In the data rows, 128 means zero.
Here are some points:
[150 158 140  83 145 120  35 255 184 103  89 240 133 255 132 112 127 146
 115]
[126  81 138 138 162 155 158 101 140 135 147  95 102  77 151 128  72 104
 111]
[137 113 119 111 154 139 118 126 137 119 146 128 110 122 157 138  87 114
  92]
[104 149 106 140 102 101 142  53  53 135 147  88 144  94 128 147 162 137
 137]
[ 98  90 157 148 159 179 129  77 113 130 208  94  71  77 130  99 104  49
  97]
[106 149 109 142 102  98 147  58  61 136 150  87 151  90 122 142 171 141
 141]
[132 150 118 121 117 101 128 189 119 137  59 154 170 157 107 133 147 187
 165]
[108 177 132 115 134  99  60 203 101 132  83 179 150 178  95 129 148 182
 172]
[153 166 140  89 117  97 106 109 159 142 103 153 124 164 142 144 118 142
 123]
[147 139 150 127 136 132 121 177 184 162  64 179 106 158 147 147  47 152
 156]
[153 181 150 125  90 131 117  96 133 140 144 135  74 157 152 162 113 112
 110]
[143 146  88 161  97 102 178  93 142 176  64 104 165  98 167 178  84 196
 163]
[148 178 148 124  93 137 118  96 125 133 142 138  81 158 150 163 118 116
 115]
[113  43 152 120 176 168 157 127 116  96 191  81 124  60 102  73 154  84
  94]
[157 159 126 103 110 109  80 197 131  82 140 172 138 221 131 127 200 123
  80]
[129  96 107 140 146 127 150 141 127 132 113 101 140  81 150 155  90 148
 121]
10 more points follow, each with its number after it:
[147 143  81 166  88  99 179  85 148 166  66 108 167 106 163 182  94 179
 168] 0
[137 139 145 130 136 137 104 178 178 165  79 173 101 153 147 152  42 139
 156] 1
[143 141  84 169  96 108 183  79 138 172  64  93 161  92 168 176  89 175
 163] 2
[106  53 153 118 186 164 143 129 110  97 189  89 116  71 103  71 156  71
  92] 3
[148 150 127 128 121 135 113 178 180 159  69 178 110 158 145 154  58 148
 155] 4
[108  38 146 123 171 162 165 122 122  96 190  79 117  58 110  75 151  80
  95] 5
[137 154 129 126 141 131  99 167 169 167  59 179 108 150 147 152  42 156
 166] 6
[115  62 137 140 145 153 182  84 145 117 175  70 130  73 106  81 148  77
 111] 7
[149 179 144 111  92 129 121  77 129 136 146 131  85 157 148 164 115 114
 111] 8
[106 138 158 109 161 128  99 123 154 157 107 158 119 137  92  94 101 124
 185] 9
Which two of these numbered points are nearest to each point below, looking only along the 8 directions in which the first points spread most? Their numbers follow each, nearest first.
[135 146  92 164  95 102 176  87 123 173  67 104 162  92 150 179  99 193
 176] > 2 0
[112  60 130 134 150 151 183  90 150 115 170  83 132  71 115  86 142  85
 102] > 7 5
[128 147 139 167  93 156 145 104 110 144 126 106  80  96 144 168  85 121
 140] > 8 2
[172 150 136  97 149 121  37 255 182 110  89 238 129 252 136 116 115 141
 113] > 4 1
[161 154 134  90 145 129  38 255 198 105 101 236 126 255 135 117 116 126
 107] > 4 1
Now 10 new points, numbered from 0 again:
[150 174 144  75 117  92 111 122 140 142 103 152 124 178 134 151 123 152
 127] 0
[104  57 146 123 168 149 150 111 116  97 193  86 122  64 107  81 154  81
  86] 1
[156 178 149 122  88 133 112  99 129 137 147 129  71 165 150 172 116 110
 104] 2
[102 154 107 138 104  89 138  47  66 137 142  91 149  96 115 134 162 141
 148] 3
[152 147 151 125 139 137 111 186 190 160  74 175 109 163 138 144  56 147
 198] 4
[106  39 146 118 166 189 171 114 115  90 195  70 117  63 113  81 149  76
  83] 5
[150 175 143 123  93 121 116  90 131 131 135 139  86 168 150 161 120 109
 111] 6
[117 144 131 137 119 136  98 181 113 116 125 156 125 169 101 115 161 127
 139] 7
[153 161 132  89 110 100  75 185 130  85 147 171 138 230 121 118 206 116
  80] 8
[123 152 100 144  99 107 157  49  68 132 149  82 153  86 126 148 169 134
 139] 9
Which two of these numbered points are nearest to each point below, looking only along the 8 directions in which the first points spread most? Their numbers follow each, nearest first.
[113 153 142 152 115 139  89 174 108 106 138 151 123 170  95 104 174 119
 130] > 7 8
[149 166 143  76 124  96 108 118 148 145  97 161 122 152 137 142 110 161
 131] > 0 6
[102 150 102 141 101 103 129  45  74 136 146  89 149  94 126 140 172 144
 148] > 3 9
[112 162  99 145 103  96 139  47  62 135 152 103 150 101 124 139 170 132
 140] > 3 9
[110 167 115 136  96 105 143  54  57 130 143  85 142  98 111 146 177 133
 146] > 3 9
